Rotation paths and how fast each direction turns (degrees per step)
Each turn is a multiple of 5 degrees from 10 to 175, or 0.
Each row of a path follows its step; steps can be skipped.
path 1
step 8: 135  -97  240  -170  404  16  -130  65  46  140  227  -336  -9  247  -339  178  -92  -266  -234  -324  84  -29  -242  223  36  -18  -8  -198  16  223  -40  -273  -90  462  -133  243  -102  128  -52  109  -500  44  -19  -225  -128  -223  -57  55  -383  16  41  171  27  112  -20  11  119  -381  -171  -93  -208  88  216  266  368  -5  -38
step 13: -2  -102  21  293  18  -40  -89  192  -452  -33  -64  36  -55  -60  -133  353  52  -299  93  -130  223  -42  -141  -201  -34  -13  107  -427  117  24  37  -64  27  418  -463  153  391  -255  -71  -27  -251  26  -26  131  -144  -330  92  50  181  -213  -201  -330  346  53  210  -176  146  -161  -4  -289  -267  69  -60  291  23  -321  -90
step 14: -141  297  -82  -80  -299  218  -307  54  293  60  248  -398  31  -197  -601  70  43  -32  38  -61  119  140  -9  83  64  -204  -18  -387  159  47  111  -274  -63  240  75  -127  -60  151  -273  23  -186  64  220  121  214  -9  -250  -237  -243  -18  -101  -143  -130  291  96  382  -131  -142  138  -15  -139  -76  -280  292  -219  -317  45
step 20: 92  283  163  -130  158  -39  -276  148  -221  51  21  -350  118  12  -179  -82  -395  -207  -62  -267  -146  -321  -27  -59  -81  64  323  -188  167  -317  -119  264  -224  -130  -146  186  496  109  95  112  -370  120  194  -180  -159  14  -24  -38  -31  -114  -100  -325  -104  310  175  105  93  -193  -14  -282  -430  19  -195  219  -160  -110  97
step 26: -70  15  131  21  -21  137  231  -184  -58  223  -222  -467  -78  -188  -256  283  -299  -2  -242  -55  -161  184  154  204  353  -43  68  -332  -15  -122  -161  61  75  215  -123  284  -191  198  -32  -316  -231  25  231  -99  272  -74  13  268  -252  112  165  -139  -49  10  298  82  153  -561  -235  -118  23  225  -61  294  -134  117  212
step 27: -57  -296  199  -121  -7  -79  -118  39  -114  117  155  -95  -141  -160  -105  -173  -510  36  105  192  476  189  306  -26  -39  337  -103  -300  41  -189  -210  82  -36  44  -80  -215  571  -166  43  -37  -409  -262  183  -55  -273  -163  209  -55  -85  0  -463  -61  -2  270  139  323  104  -176  -56  -142  -15  -94  31  33  49  14  122
step 29: -11  -198  -121  -76  -195  24  -50  48  185  3  -444  -543  -125  -155  -342  191  -397  -16  76  -128  123  -52  135  -16  14  19  -92  -217  92  101  264  -54  -155  215  -65  248  210  25  -68  -115  -351  -186  39  -77  287  97  109  227  -480  -86  278  -255  308  -21  151  -131  139  98  136  -107  174  104  -462  38  131  -83  274
step 30: -112  -233  261  164  40  -95  -91  107  -141  140  93  -91  -482  48  -159  90  150  -92  -224  241  176  176  -225  469  -47  275  -197  -188  274  410  -37  -84  -54  69  -180  18  402  -52  11  -285  -346  -292  119  103  -285  -94  -214  -138  162  68  -152  -72  -67  203  126  394  67  -39  70  -87  273  100  -88  315  -4  -104  260
step 34: 29  134  -36  217  -84  252  -81  227  35  214  -24  -390  -172  33  -481  -128  -86  -351  196  32  347  111  97  128  -195  259  207  -117  -122  -139  -24  177  -123  137  -66  -262  -89  -164  -43  -3  -428  -282  -23  151  125  -16  159  -68  -467  -448  19  -116  -58  205  -77  86  220  -103  212  -168  -252  -123  379  42  -165  -1  229
step 35: 100  -100  234  -110  68  603  -129  -51  30  223  118  -328  185  14  -139  195  17  -62  -88  114  -170  141  -85  118  69  106  -122  -272  278  -48  75  209  -361  -339  -231  230  240  -316  9  185  -71  -176  -102  -175  36  -302  -1  -72  -47  30  -89  36  186  277  -66  -170  87  -103  43  -140  159  381  -197  314  44  -550  201
Directions:
125  -32  -6  -12  -41  59  79  -48  27  -3  -11  -18  89  89  -2  74  -17  24  17  4  97  -29  55  -12  31  16  -2  38  22  45  -1  23  -40  -17  75  18  -47  -56  71  35  -3  -7  -13  91  4  -16  26  -43  45  29  71  -42  -23  -46  -12  17  101  60  -54  2  -32  11  -42  137  39  25  -59
110
-2  -87  32  -36  51  58  -79  -9  118  85  27  72  -7  -31  69  31  0  -13  46  -95  -9  -51  -17  -21  71  58  34  7  61  -44  -27  7  58  -11  32  3  21  -117  69  28  -49  -41  9  -2  -21  57  -58  -27  17  -45  -41  -3  -68  -40  39  -83  -66  -53  8  -18  -69  48  41  -5  41  14  37
95
34  -3  -55  1  58  -7  -25  -50  -29  46  -28  41  67  -89  -50  -109  110  -71  4  47  92  47  62  -23  10  -19  -29  4  63  -2  -68  7  29  19  -122  31  -11  9  41  -58  41  -50  -16  -29  101  6  -53  -3  0  -4  5  13  -101  -28  -13  19  55  -1  6  66  -12  -27  -51  41  14  -3  94
90
-78  69  -28  50  105  29  -8  1  -52  16  -26  -5  70  2  18  54  -75  -33  -43  28  46  -140  98  40  26  24  14  -67  12  -49  26  14  39  -11  50  9  -29  32  -24  -45  12  20  66  8  -6  -8  -132  1  26  92  -26  33  -54  41  45  79  -56  16  -78  36  3  8  15  -24  26  -18  -64
65
-89  37  -56  56  30  -50  -1  -95  51  -59  51  -53  66  20  32  47  -29  19  48  -47  6  42  24  -57  -7  -2  -21  48  30  22  85  -72  48  41  -16  -57  -85  1  0  -41  -5  -28  14  -21  54  -7  -24  -9  54  -38  64  49  45  -4  97  -60  69  -81  -36  -53  27  -9  66  40  -115  -3  53
145
59  -9  39  -20  71  -31  40  3  -47  -52  -63  -7  66  20  -44  -22  25  22  146  20  -9  42  -18  6  56  -80  18  82  -21  -49  24  -6  -15  -105  12  112  15  97  25  49  -65  -44  -28  42  -53  45  -11  -56  -29  -17  -32  -6  -5  12  77  17  -44  -85  -61  65  35  14  68  -37  -18  -15  -3
20
41  23  -5  90  15  25  32  4  -61  -12  -28  66  -47  9  0  -89  -43  -89  23  34  68  44  -22  8  14  44  -4  -54  17  46  14  -53  48  1  -36  -53  -71  -53  9  -37  46  -68  5  93  -79  -1  69  -39  61  -30  -24  -93  -2  5  -7  -82  -69  85  -70  -13  8  2  83  -79  -54  45  -29
120
